128 stands for zero in the data rows.
Some points, one per row:
[117 155 144 135 132 138 163 144 133 100 107 155  78 130 113 136 127 116
 112 105 119 124 131 126  88 136 112 125 151  98 112 113 189 113 139 117
 120 137 129 127 134 159 146 112 123  98 167  99]
[122 158 108  95  85 109 131 118  92 130 119 132 153 133 137 130 114 137
 184  84 121 119 143 140 130  96 131 114 127 135  90 139 156 134  99 120
 138 162 110 146 145 127 140 129 148 119 128 139]
[105 122 106 151 101 122 112 158 122 107 123 138 152 133 133 100 118 136
 163 116 100 103 123 113 130  99 123 124 101 144  92 149 143 122 112 106
 114 133 111 104 130 109 119 112 124 133 135 127]
[106 142 124  92  94 103 130 117 153 110 132  83 123  90 144 122 115 146
 142 121 102 122 124 112  99 110 137 111 105  97  92 134 154 160 135 111
 154 116 105 152 144 149 113 125 159 131 111 132]
[139 123 127 170 162 151 142 136 117 163 158 111  93 125 110 171 166 144
 104 136 111 162 160 102 139 183 145  92 138 135 152 103 123 109 147 103
 110 117 148 105 117 130 115 183 152 121 105 117]
[134 170 134 132 128 177 158  99 101 125 130  98 101 115 143 164 113 129
 144 120 103 182  86 114 132 154 120  80 151  69 138 147 132  97 181 118
 146 157 115  99 119 170 160 154 143  67 121 117]
[108 120 166 155 159 176 121 135 146 133 133 136 117 153 132 109 125 167
 109 147 125 122 138 116 133 113 102 137 146 131 117 124 114 118 102 135
 108 118 146 112 152 100 140 120 158 138 160 122]
[123 120 141 127 106  81 128 145 146 120  97 132 219 169 146  71 139 146
 145  82 153  43 151 139  82 138 131 175  69 163  55 160 119 105  52 147
 113 140  96 190 197  72  69 101  46 177 170 145]
[133  88 108 121 129  58 175  83  84 160 120 104 218 109 172  42 115 178
 186 131 126 142 159 137 140 160 103 182 129 209  72 134  58 138 133 146
 180 148 117 184 100 115 119 143  95 103  85 179]
[ 87  65 110 119 139 109 118 115 112 144 150 143 143 155 140  89 152 140
 113 137 150  57 127 149 142 110 146 191 118 173 119 124  78 153  38 193
 121 108 162 143 130  91 111  98 129 159 123 144]
[143 123 123 163 145  91 106 128 108 125 152 145 162 105 164  86 136 111
 115 141 145 154 150 129 136 146 118 150 150 191 118 133 107 135 147 173
 182  87  88 142 136 110 123 152  87 148 121 100]
[124  98 179 106 174 151 102 137 115 114 160 134 118 131  89 150 153 129
  76 125 152 118 149 115 142 116 104 128 133 128 124 138 128 135 143 132
 126  87 138  97  86 139 119 106 112 132 125 148]
[128 152 117 108  83 172 146 119 111  80 127 100  88 101 182 183  80 124
 174 101  95 108 105 117 140  86 140 124 155  67 120 128 149 142 175 101
 150 111  92  73 111 182 165 137 161 105 117  94]
[130 107 117 155 148 107 108 162 101 173 131 114 134 127 103 160 167 100
 104 132 156 181 141 141 136 164 145 120 132 130 161  89 128  95 175  99
 131 166 135  96 122 111 125 157 158  91 137 137]
[103 143  92 112 108 102 126 116 112 107  99  82 155 111 164 113 110 119
 148 100 127 109 104 108 114 129 116 137 108 103 103 147 177 160 117 103
 143 153 112 116 155 140 157 105  93 121 123 148]
[147 107 147 184 135 153 102 142 145 165 125 105 105 147  87 127 123 127
  84 104 143 157 127 129 176 168 140 105 127 133 143  96  92 119 154 144
 132 136 134 146 123 119 101 135 140 103 128 126]
[104  96 140 124 110 142 104 128 146 163 136 138 119 137  86 141 143 148
  96 152 127 176 124 104 125 192 137 100 171 104 110 103 106 133 152 115
  86 151 111 116 125 140 125 132 129 139 123 137]
Then 18 other points, each followed by its number:
[138 110  83  57  94 163 115  92 115 132 115  88 112 100 135 152 143 126
 111 129  76 119 116  80 116  89 138 128 153  87 134 141 122 207 122  91
 163 161 115 113  49 173 188  82 158 126  75 136] 0
[149 198 100 125 100 183 109 147 183  95 123 127  51 134 106 183 102 116
 140 118 108 103  91 114 134  88 138  50 126  35 118 113 225 120 100  77
  76 141 134  81 129 151 159 128 171 127 128 130] 1
[117 135  98 113  96 171  96 155 147 133 115 158 127 137 126 186 144 129
 144 120 101 150  79 105 102 140 161  81 100  89 134 107 188 144 102 116
  84 118 141 132 130 122 181 125 171 122 117 130] 2
[117 149  85 120  94 120 131  64 125 100 108 110 145 110 169 130 116 151
 171 127 117 110 116 146 135 133 115 108 103 131 112 145 140 157 103 127
 143 153 102 144 122 129 127 135  89 109 118 117] 3
[141 153 109 110 110  90 163 140 119 113  90 107 163 124 150 108 127 141
 159 102 154 139 150 113 115 127 111 126  85 126 129 162 112 120 105 130
  97 119 119 147 179 145 134 113 107 132 114  94] 4
[103  91 120 128 177  80  72 157 164 131 116 150 139 117 122 103 118 145
 123 138 125  55 136 111 119 110 149 183 111 150 101 130 109 183  64 150
 138 121 144 141 147  87 105 115 105 148 156 149] 5
[134 123 134 152 156 109 122 142  96 137 173 121 152 104 143  77 126 132
 144 130 141 157 110 139 119 122 104 166 161 189 139 169  67 125 129 170
 176 120 121 114 117 122 124 118  96 128 130 126] 6
[141 145 142 111 159 123 128 146 128 143 164 107 125 130 115 159 129 140
  81 109 134 102 128 122 130 123 107 136 134 104  99 134  86  82 146 133
 115 104 153  87 141 135 117 144 145 138 129 133] 7
[110 147 118 135 117 118 142 129 114 102 109 130 148 124 139 127 115 143
 134  98 124 113 159 161 104 112 144 155 154 149 112 137 111 121  89 160
 123 145 137 134 129 120  45 118 105 158 136 144] 8
[152 159 106  96 103 101 158 115 134 107 103 132 139 124 148 105  87 108
 155 147 139 123  95 115 126 134 102 131 107 127 129 116 142 130 115  98
 133 155 105 140 119 144 139 128 119 127 147 150] 9
[106 118 119 125 140  81 119 135 126 161 144 113 155 162  90 113 138 112
 110 171 164 118 134 127 135 164 152 154 104 180 104 143 114  98 134 109
 116 132 140 153 148  95  67 135 110 127 156 112] 10
[118  92 128 137 181 132 100 127 139 129 159 132 132 143 119 111 143 138
 111 166 128 103 135 138  99 118 115 184  98 155 111 132  95 139  67 139
 154 102 138 152 122  97 130 116  94 168 131 149] 11
[160 161 119 126 108 144 125 105 134 173 135 103 113 111 131 153 107 114
 108 126  78 147 104 133 163 109 123  94 137  71 159 137 137 139 152  88
 145 146 113 129  93 162 177 129 171 102  64 100] 12
[132 132 110 118  99 153 110 101 106 118 128 106 108  97 174 138 102 116
 142  94 101 124 111 125 132 113 137 108 139  72 135 132 162 117 176 124
 137 153 139 100  76 166 164 150 158  98  85 115] 13
[144 122 101 107 122 145 141 103 151 117 107 111  85 119 139 168 138 121
  92 127 144 141 147 159 141 115 137 133 136  94 151 137 119 119 164  94
 118 148 111 132 132 158 149 129 127 134 162 142] 14
[138 112 134 170 148 133 136 114 140 131 146 166 192  93 116  93 115 117
 131 123 125 165 135 136 131 149  99 115 157 194 127  96  99 141 144 162
 183 135 114 132 132  95  96 140  93 120 125 130] 15
[106  61 114 121 171 104 139 134 116 154 145 133 113 139 130  97 144 145
 120 149 132  94 146 139 138 158 146 148 126 144  91 155  96 157  88 157
 145 126 145 157 135 102 133  98 123 156 152 135] 16
[125 127 120 115 153 131 111 112 121 156 137 132 108 129 132 150 174 124
 117 125 130 140 138 120 176 158 138 146 132 147 149 141  97 113 139  87
 134 122  90 123 112 152 118 187 171  71 121 103] 17
Which three of these numbered points are nearest to each point below, looking only along the 7 directions in which the first points spread most? Their numbers follow each, nearest first.
[145 145 135 113  99 135 105 109 146 138 128  89  78 107 121 182 103 167
 151 122 140 143 119 108 160 154 146  89 132  83 159 111 166 147 168  94
 137 133 164  92 104 167 141 146 125 119  83 146] > 12 14 13
[132 177 123 116 117 153 133 140 129 128 107 128 137 133 104 170 137 136
 160 138  80 126 105 104  88  89 187 101 111  70 176 109 195 129  82 139
  87 141 149 106 125 123 126 126 161 133 142 144] > 2 14 1
[149  87 155 135 158 131 126 144 109 132 148 104 135 132 157  97 117 147
 106 166 175 114 141  93 114 103 139 222 145 172 136 108  86 167  99 140
 140 105 168 153 126  64 136 103 125 160 141 108] > 11 16 5
[116 109 176 143 178 162 111 161 102 138 144 147 113 117 105 139 149 106
 101 153 143 143 102 137 118 140 121 134 146 145 137 115 137 122 121 146
 114 101 117 106 124 121 121 115 128 112 112 130] > 7 17 14
[ 95 142 151 151 108  73  97 145 125 126  91 162 220 153 171  73 128 164
 164 140 171  65 136 151  68 139 137 202  47 156  67 159  87 118  21 134
 122 136 151 181 190  59  88 100 103 155 140 181] > 5 8 16
[133 152 120 132  77 105 164 126 144  89  95 125 133 148 120 128 122 105
 147  79 113 147 158 162 126  96 111 131 128 120 110 143 155  80 165 131
 107 127 125 129 132 139 121 118 112 111 203 147] > 4 9 3
[141 142  96 121  73 125 152  92 116 110  97 110 105 126 120 143 115 139
 152 110  67 162 130 139 160 124 134 117 121 116 165 115 142 151 124 105
 139 123 109 110 109 163 122 131 141  83  87 111] > 13 12 14
[100  74 159 117 146 122 113 128 102 129 109 143 134 158 120 105 156 135
  92 135 152  77 147 106 105 136 139 174 126 147 111 133  60 155  71 169
 128  75 161 142 117  96 117  81 112 168 116 165] > 11 16 5
[129 107 155 134 162 150 126 126 132 125 185 157 119 150 126 149 134 134
 102  97 134  95 117 114 144 156 114 119 166 141 138 134 138 101 134 134
 118 125 136  86 149 121 118 116 131 118 143 134] > 7 14 17
